Each row of this table is followed by its label. One hidden rule gives the labels. It looks at one to three of the table's principal directions, none of them among the few with the most spread.
[ -6  15  15  27 -39  37  13  78 -28 -21 -41  22  -7   8 -59   2   3  72
 -23  21  22  18   9  20 -12 -15  22  -5  26  17  31   3] 3
[-13  63   6   4 -63 -31  -8  88  -3 -35  36 -24  -6  95 -49  -7  35  23
  62 -14  -1 -47  10 -10  26 -52  45 -10 -22 -47  77 -30] 1
[ -2  -4 -31  47 -30  35   4  72 -57  37 -92  48 -25 -15 -59  16  25 126
 -41   7  11  72  37  48 -16  47   3 -81  11  28  29 -28] 2
[ 14  68  31 -59   2 -46 -14 -25  49 -42  18  10   7  14  67 -19  23 -22
 -19   7  21 -16 -50  -9  21 -10   7  37 -50 -30 -10  51] 3
[  0   7   0  13 -11 -47  41  12  45 -42  56 -57  -6  54 -37 -42 -20 -77
  58  21  10 -46  -3 -22 -16 -16  31  -1  -7 -16  10  46] 1
[  8 -23  16 -37  68   0  10 -80  39 -25  27  -8  24 -41  76 -19 -24 -73
 -22  11 -16  -4 -33   6 -10  -9 -28  37   5   4 -45  37] 1
[ 40 -32 -32  46  46  -5  28 -33  11 -12  51 -35   8 -28  33 -31 -79 -49
 -32  30 -48  23  28   7 -39  15 -28  35  30  24 -28  10] 3
[ 60  27  52  42  13 -68   2 -29  84 -71  88 -23   8  31  35   3 -71 -26
  -5 -21  18 -59  35 -16  18 -42  23 127  48 -40  15 -19] 1
[  9 -15  35 -18  40  20   2 -56  39 -24 -11   5   6 -50  47 -30 -39 -46
 -42  19  15   1 -37  -4 -12   2 -24  53  17   8 -44  62] 1
[ 42  99  24 -19 -69 -72  33  73  30 -68  -4  37  -2  77 -36  13  42  80
  13  -9  62 -24  15  23  21  -9  53  -5 -30 -13  51  -2] 2
[ 14  51  29 -52 -18 -31   1   1  34 -44  29  10  23  39  24   2  36  -1
  24 -17   8 -50 -23  -6  29 -50  24  25 -19 -20  29   0] 3
[-17   8 -27 -20  13 -50  -8  -2  -7  16  45 -39  -2  36  22   2  31 -42
  54 -24 -35 -19  13  -7  28  -9   6 -48 -43 -27  19 -26] 2
[-45 -58  -3 -55  -1  90   1   8 -50  56 -91  27 -10 -57 -21  17  37  -1
  17   6 -12   1 -33  -4   1   0 -29 -75   8  35 -28  22] 2
[-28 -21  20 -41  12  49 -32  22 -16  28 -41  20 -10 -28  36  32  31  20
   4  -2 -33 -20 -12  -4  26 -50 -10 -11  23 -34   2 -18] 1
[-31  -4 -23 -18 -57  45 -16  47 -78  53 -57  36  -2   4 -48  20  34  40
   9   4   7  23   2  -3 -11   5   3 -50 -11   6  -2 -36] 3
[ 16 -43 -16 -10  28  36 -15 -41 -20  44 -37  32  -9 -65  58  -1 -49 -29
 -41   9 -38  29   2  18 -19  31 -61   3  18  -2 -58 -13] 3
[  65   65   -1   50    4 -119   18  -18   51  -67   94  -30    8   69
   11  -11  -42   -2    6  -40   30   -7   62   18   13   29   17   57
  -20  -19   30  -40] 2
[ 15 -17  -9 -11 -12  14  25 -14  10   6   0  13   6 -23   3   0 -22 -31
 -15  48  -1  -4 -23 -21 -36  -1   3  21  13  16 -45  39] 3
[ 17  27  14 -38  15 -65  36 -83  53 -35  13  28  24   7   2  14  34 -19
   4 -25  77   4 -34  18   3  64   5  -5 -55  35 -34  30] 2
[-23 -43 -33  54   2  51 -16   8 -53  42 -11  -1  -3 -19 -43  14 -10  29
  -6 -15 -35  38  16  21 -10  32 -28 -33  12  35  16 -48] 3
[  64  101   14   54  -68 -119    1   40   60  -63  103  -28   -7  108
  -34   20  -15   32   39  -36   38  -60   49  -31   37   -8   59   82
  -22  -33   64  -38] 1
[  25  -51   -6   63    7   49  -15  -39  -22   27   -7   16   -2  -56
    5  -18 -106  -28  -62   10  -25   35   13   11  -40   35  -51   63
   50   24  -43  -17] 1
[ 24  -2 -44  95  -6 -43   7  37   5   0  60 -38 -15  54 -43  16 -30  32
  30 -14 -27   3  79   9  -9  15  14  -1  23 -23  45 -77] 2
[-10 -44 -59 -15  24  -3  -8 -52 -44  76 -13  18   3 -38  40   2  -1 -43
 -14   5 -47  50  -3  21 -23  52 -38 -67 -33   8 -50 -25] 2
[ -8 -17 -19   0 -18  -6 -12  26 -21  33  26 -23  -7  22  -3  19   1 -22
  47  -7 -41 -36  27 -27  11 -38  11 -11  12 -30  13 -43] 1
[ -9 -12  -5  10  17 -26 -22 -28 -16  14  19   1   1  18   7  15  -4 -17
  28 -65 -15   0  28  36  28  25 -29 -22 -17 -18  17 -78] 2
[-20  23  17 -66  28 -12  20 -27  31 -46  31 -11  22   5  34  -9  38 -53
  14  16  -1 -19 -65   3   7 -17   0  -6 -45  10 -13  58] 3
[  7   6  31 -37  36  -8   0 -16  30 -26 -10  -2  -4 -15  48  -6   4 -13
   3 -18  -1 -21  -5  10  30 -16 -16   4   2 -12   0  20] 2
[-46 -60 -26  19  52  61 -26 -18 -10  38  24 -48  -4 -34  12   7  10 -32
  21   2 -81  -3 -24 -18   8 -13 -32 -23   9  13   9   0] 1
[  5 -62  48 -28  65  56 -18 -96  41  -2   1   3   9 -75  65   4 -50 -76
  -6 -34 -33 -45 -38  -3  24 -15 -66  64  42  16 -39  14] 1
[-14 -24  23 -20  36  -9  15  -8   7 -25   2 -20  14  17   2 -16  11 -22
  44 -44   3 -30  27  25  22 -42   4 -28  24 -16  33 -28] 3
[-44 -12  -9 -19 -31  23  -9  31 -61  38 -35  15  -2   0 -31   2  30  -2
   9   2  -9  15 -19  10   2  -4   7 -61 -23  10   6  -7] 3
[  9  29   7  62 -31 -13   1  37   4 -25  -1   1  -9  37 -67   3   0  71
  -2 -23  40  13  29  14   5  25  21   7   4  11  48 -23] 2
[-31 -19  18 -70  35  16   2 -19  -6   0 -18 -12  12 -12  29  -7  41 -36
  35 -22  -7 -26 -18  -2  28 -37  -7 -39  -8  -1   1  15] 3
[ 17 -19  48 -59  50 -17   4 -88  51 -25   1  12  21 -28  69 -17 -17 -68
   4 -38  15 -40 -19   9  23 -21 -23  34  13 -11 -28  15] 3
[ -5 -68 -30  35  33  40   8 -62 -14  29  50 -11  27 -53  17   1 -54 -68
 -38  41 -59  24 -29  -7 -49   5 -24  38  26  45 -50   8] 3
[-18 -63   6 -22  59  42 -25 -74  11  34   4 -19   2 -61  62  -7 -31 -80
  -3   2 -39 -13 -26 -26  -2 -10 -44  28  23 -10 -51  17] 2
[ 57  34  -6  70 -15 -68  39 -10  38 -59  75 -23  13  40 -26 -27 -70 -15
 -24  20  37  10  35   0 -38  26  26  75  10  13  -3   8] 1
[-12 -25  32 -27   0  43 -17 -57  -5  23 -46  26   8 -51  -1 -14  -4 -23
 -19 -27  20  -5 -50  -8  16  16 -25   9  -4  46 -20  37] 2
[  2 -15 -41   6 -18  51  29  19 -14  23 -19   4  11 -26 -33  -1  25  35
 -21  62 -17  24 -29 -26 -43   0  18 -26   8  58 -11  52] 2
[ -6 -29  12   6  36   9  -2   3 -14   3 -37  -1 -12 -15   2   1  -4  20
  11 -48  -2   7  43  39  26   7 -25 -40  23  -3  22 -38] 3
[-51 -37  12 -57  52  55 -68 -40  -6  41  -1 -29  -5 -27  67  12  34 -49
  51 -54 -71 -47 -29 -22  60 -42 -54 -15  -8 -38  11 -30] 2
[  -1    7   17   55  -81   39    0   75  -41    8  -53   33  -19   12
 -101   10  -20   74  -16    5   47   11   19    1  -12   10   23   11
   31   24   26  -13] 3
[ 52  37  -7  10 -11 -52  68 -42  71 -58  45   8  28   8 -15 -22  -9 -13
 -35  51  45   8 -43  -4 -44  36  34  36 -23  61 -26  88] 3
[-15  21   0   8 -27  40  -6  61 -45  14 -73  27 -17 -19 -41  13  38 100
 -39  14  31  50   1   9   3  24  10 -38  -8  34  16  19] 1
[ 13 -36  13 -20  21  34  30 -57  16  -6 -23  15  21 -44  -6 -10 -10 -21
  -7  -9  15  -8 -26   3  -9  14 -20   3  18  63 -25  36] 3
[  6  33 -27  -2 -76  -2  28  32 -37  17 -44  44   1  11 -70  -5  27  42
 -19  26  41  38 -27   7 -28  54  22 -51 -47  58  -7  35] 3
[ 24   4  27  42   3 -18  12 -13  29 -43  18 -12   7  24 -32 -20 -34   8
   8 -40  35 -17  32  15   7   2   6  38  29   9  33 -19] 1
[ -5   7  41  36 -34  25   1  43  -7 -25 -36  12  -6  15 -69  -5  -7  58
  -1 -26  47  -9  17  11  13 -14  21  15  35  15  47  -9] 3
[ 23   4 -17 105  16   7  -3  43  25 -36  72 -54 -13  20 -18   2 -58  32
 -18  30 -39   7  42 -10 -21 -11   4  72  47 -12  33 -19] 2
[ 11  15  -6 -11  10 -68  48 -65  35 -37  63 -14  33  23  -9 -17   2 -67
   9   3  36   2 -31   6 -19  36  19   2 -48  42 -24  41] 3
[ 16  40  17  40 -50  12   7  61  -7 -35 -12  11   1  33 -68   3   3  86
 -12  -3  43   3  22   0  -1  -9  33  28  20  20  47  -9] 3
[  3  99  -5  14 -78 -30 -31  96 -30 -15 -10  12 -24  62 -27 -14  22  73
 -21  15  24  26   5   0   9  10  28  -1 -52 -36  42  -4] 1
[  3   6  24 -51  26 -14   6 -25  28 -27  24 -25   7   5  32   0   9 -46
  41 -27   1 -49  -6 -18  33 -28  -9  13  -8  -7  -2  13] 2
[ -5 -44 -45  13   9  24  22 -48 -30  30  29 -18  31 -18 -28  -7  -8 -39
  10   3 -24  18  -9  -9 -30  26 -13 -21  -7  67 -19  -3] 3
[-41 -43 -57  -5 -20  28  -8  26 -63  71  12 -24  -4   9 -26  20  21 -35
  53  16 -59  -3   7 -27 -15 -13  -1 -63  -9  -6  -7 -38] 3
[-17 -45   7 -14  48  29  -7 -45   7  19 -34   9  -1 -45  29   0  -2 -17
 -14   0   3  17 -10   9  -8  14 -26 -10  18  -5 -34   9] 3
[-28  23 -24   5 -41 -11 -41  65 -68  29  12 -10  -6  56  -8   1  13  11
  30 -14 -30   5  40   3   9 -33  13 -27 -15 -64  37 -82] 1
[ 22 -46 -29  14  18  13  34 -57   3  28  -7  13   1 -63  12  -9 -53 -52
 -47  53  -4  39 -22  -5 -56  58 -26   9   6  50 -83  54] 2
[  3  23 -27  47 -11 -38  16 -18   4 -32  75 -41  16  56 -57 -20 -10 -28
  41 -38   3   0   4  15   1  47  -6  -9 -46  39  37 -22] 1
[-19  24 -38  93 -94  11 -29 124 -55  34  41 -30 -26  69 -99  30   5  65
  33  12 -49 -12  32 -30   6 -30  47  -6   5 -12  80 -61] 1
[-24   0  11  -4   7  58 -53  25 -44  12  -7  -6   4 -18  35  -5 -10  17
 -31   8 -35  13   1 -13   5 -48 -17  43  23 -29   8 -25] 1
[  4  -5   6 -15  22 -23   8 -43  13  -4  -9  17  10  -5  11   2  14  -4
   1 -30  22   8  -1  25   9  27  -8 -21 -15   9  -6  -8] 3
[-16 -27  32 -59  71  -7 -33 -38  16 -17  24 -29   5   8  96 -19 -21 -91
  54 -56 -48 -55  25  19  40 -65 -46  13  23 -90   3 -60] 1
[ -25  -65   -3   -6   25  108  -17    3  -80   59 -104   52   -2  -93
   -1   36    1   68  -59    3   -4   65   12   26  -14   21  -46  -28
   45   44  -37  -25] 2
[ 19  15 -47  37 -30 -61  32  21  20   6  41 -19 -17  44 -36   4  -5 -14
  26  34   1   4  17 -12 -30  38  28 -26 -26 -10  -8   6] 2
[ 19 -78 -10   9  18  38  -2 -32 -12  62 -44   6 -15 -57  14   9 -49 -22
   2  -9 -20 -11  42 -21 -11   2 -29   3  66   0 -41 -22] 2
[ 40  16 -11  -6 -25 -53  28 -22  11  -4   2  19   7  22  -8 -14 -14 -14
  11 -19  27  -5  20  13  -7  29   6 -13 -15   9  -8 -11] 3
[  1  -2   3 -44  34  16   5 -58  19 -12  34  -9  29 -41  60  -8  -3 -57
 -33  41 -18   1 -59 -28 -16 -15 -10  47 -15  28 -49  63] 2
[ -44  -36  -24  -26   19  -11   -8   20  -23   50  -31  -18  -32   12
   -3   17   46  -20   72  -32  -29  -13   22   13   31    8  -12 -111
  -22  -38   13  -36] 1
[  33  -72    1   17  121  -14   50 -127   89  -20   14  -26    3  -87
   57  -12  -56  -69  -40   24   28   28   -5    0  -38   74  -40   34
   30   45  -93   81] 2
[ 27  -5 -45  68 -15 -12  47  23   6  -2   7  -9  -1   5 -55 -14 -16  40
 -27  50  12  43  22   1 -54  37  30 -17  14  42   0  28] 3
[ -5 -24 -10  26  50   7  23 -20   1 -15  10 -26   8 -30   4 -20 -15  -7
 -32  22  -3  42   1  15 -22  21  -6  -7   7  38 -12  36] 3
Here are more rows. What is the label of each one?
[ 35  -1  16  18  31 -26  23 -41  22 -25 -22  28  14 -21   5  -1 -10  46
 -43 -25  51  34  28  38  -4  36   2   9  18  31  -2  -3]: 2
[ 61  30  19  46  23 -34  39 -28  76 -69  23   6  17  -2   0 -12 -21  54
 -51  10  46  13   9  15 -16  19  24  60  25  37  13  39]: 2
[ 21   5   9  62  42 -34   9 -40  58 -48  83 -47  15   9   7 -11 -35 -13
 -19   3   4  -1   6 -12  -7   0  16  75  17  13  13  17]: 1
[ -7  10 -10   1 -62  -7 -11  54 -56  36 -46  45 -16  22 -33  18   0  32
  -3   7  25  21  30  13 -16   9  15 -26   0 -35  -9 -50]: 1
[  2  51   4 -11 -36 -56 -16  30  -3 -17  36  -3  -1  64   5  -6  10 -13
  32 -27  -7 -26  10  11  26 -20  16  -3 -36 -46  37 -41]: 3
[ -5 -57 -10   1  19  18  29 -67  -9  37 -58  38   5 -62 -15 -13 -17 -27
 -40  17  36  52 -25  23 -43  71 -20 -39   1  54 -65  42]: 3
[-24  -5  20 -43  58 -11  11 -45  43 -41  45 -49  20   1  42 -31  15 -78
  24   8  -6 -28 -39 -16   7 -35   1  12 -15  -9  -9  54]: 1
[ 12 -34 -44  15  14 -15  14 -25  -2  39   8   4 -12 -25  26   4 -35 -45
 -18  44 -28  30   6   1 -43  41 -17 -14  -2  -9 -61   4]: 2
[  0  88 -20 -20 -73 -57  16  92  -9 -22   2   5  -3  85 -44  -3  77  66
  30  16  26  -3   3  -1   8 -18  66 -58 -56 -22  57   4]: 3
[ 11  33  18  44 -50  24 -21  49   5 -19  13 -13  -8  28 -48   0 -12  50
   3  -7   7 -28   5 -32  15 -27  19  57  21   4  49  -5]: 2
[ 47 -35   9  57  47 -12  55 -29  50 -34 -43  20 -14 -34 -22  -7 -49  41
 -35  -5  56  36  51  51 -30  67 -17  -3  54  30 -20  12]: 3
[ 14  26  26  -5  24 -46   1  -2  64 -53  59 -49  -1  47  20  -6   7 -21
  56 -35  -2 -66  19 -17  40 -45  15  31   5 -40  44  -7]: 2
[-47 -41  22 -89  49  35   7 -39  -7  -5 -13   0  20 -27  44   2  26 -81
  34  -2 -12 -25 -41   9   5 -36 -28 -26  -3 -13 -39  13]: 1
[-66  32  26 -96 -15   7 -51  26 -30  21 -47  28   4  36  13  29 124  36
  61 -63   5 -33 -32  12  71 -46  11 -81 -54 -51  53 -46]: 2
[ 37  33 -29  64 -34 -30  23  46  31 -35  81 -32  -3  42 -14 -14 -53 -11
 -18  77 -23  -3  10 -30 -52 -19  36  70  17 -22  -2  20]: 3
[ 25  56  13   1 -25 -58 -17  22  27 -32  46 -19   0  69   0   5  19  23
  49 -59   2 -52  33  -6  51 -31  21  17 -16 -38  66 -52]: 2
[ 13  32  -9  63 -26  -1  -9  71 -30 -13   0  -2 -15  21 -37  12 -15  83
 -31   7   7  37  47  13  -4  11  14  16  13   1  36 -32]: 2
[ -91  -38  -16 -122  -15   72  -14    7  -80   76  -70   28   17  -31
    5   12  106  -37   37   21  -33   -2  -82  -14    5  -42    2 -117
  -47   11  -24   26]: 3
[ -6 -39  33 -52  28  58  -3 -49   5  10 -59  37  11 -72  44 -14 -12 -28
 -39  14   5   1 -46   2  -9 -13 -30  17  26  17 -49  47]: 1
[  4 -14 -27   4  17   5 -12  -1 -24  28   0  10  -2 -18  41   7 -16  -3
 -27  21 -38  31  16  13 -19   4 -18  -4   7 -23 -23 -28]: 3
[ 33  70  16  -4 -23 -66  21  34  42 -55   9   4 -15  46  -4  -4   9  30
   3   3  47 -10  11   7  13  16  25  10 -29 -20  16  24]: 2
[-22  15 -45   5 -28 -21   0  42 -24   7  60 -57 -13  62 -30 -12   4 -59
  76   1 -49 -26   5 -18   4   0  -5 -42 -46 -20  22 -21]: 1
[-21  65  -4 -11 -67 -28 -12  71 -28  -3  -1  10  -1  59 -43  12  65  57
  13   7  26   3 -11  -9  14 -16  53 -29 -47 -15  44  -7]: 2
[-13  40 -14   6 -75 -32   5  80 -36  -1  -3  -7  -9  81 -72 -14  25  19
  54 -11  22 -16  30  -2   3 -17  42 -46 -22 -30  49 -35]: 1
[-42  37 -34   8 -57 -47 -16  70 -45  17  28 -19 -13  95 -61  16  52   8
  77 -26  -4  -9  24   8  17   2  30 -74 -57 -49  53 -71]: 1
[-37 -35 -22 -14 -10  13   4  -6 -44  51 -40  13  -7 -16 -30   4  20 -20
  12   3   9  27 -12   6 -14  36  -5 -68 -23  17 -28   3]: 3
[ 28  10 -31  67  13 -14  51  15  42 -42  41 -19   8  10 -37  -1  -3  47
 -28  50   3  31   4   9 -43  25  28   8  11  43  14  37]: 2
[-51 -52 -37 -22   5  53 -30   1 -60  69  -3  -9   4 -18  11  18  19 -36
  25  14 -61   5 -10 -19 -12 -25 -18 -38   2 -19 -21 -38]: 3
[-11 -24 -30  10 -39  35   2  45 -52  53 -29  13  -9 -11 -40  31  14  36
   4  21 -19  10  14 -17 -13  -5  13 -35  15  20  -1 -19]: 1
[ 25 -32 -15  85  56  30  12 -38  42 -28  67 -57  10 -30  -4  -8 -54  -1
 -27  18 -32  10   9 -21 -23  12 -17  71  44  50   4  23]: 2
[-14  -7  34 -30  64   3 -46 -27  49 -21  49 -44   0   2  88   4   3 -46
  34 -29 -52 -62  -4 -22  46 -75 -18  52  23 -75  19 -21]: 2
[ 25  58  -6  -3 -73   1  29  86 -25 -11 -66  61 -12   9 -46  15  27 106
 -50  56  53  43   1  13 -29  22  38 -20 -10  19  -3  31]: 2
[-34  31  24 -36 -45 -19   0  68 -16  -6 -48  17 -17  58 -56  21  73  49
  63 -38  48 -31  14  13  39 -21  36 -70 -21 -35  50 -29]: 3
[ 16 -55   8  99   1  62 -38  22 -12  37 -24  -5 -37 -45 -16   7 -93  34
 -41   4 -29  10  52 -13 -13   0 -27  68  91 -16  -1 -37]: 1
[-18  17  26 -37  11  -6 -21   3  -1  -7 -46  15  -5  10  20 -22  34  16
   9 -35  22   0   0  26  28  -8  -4 -37 -15 -35  23  -8]: 1
[-33   0 -28 -52 -29  28 -30  46 -88  74 -80  55 -15 -28  27  20  40  30
 -30  26 -26  52  -9  20  -5   8 -12 -78 -32 -22 -29 -22]: 3
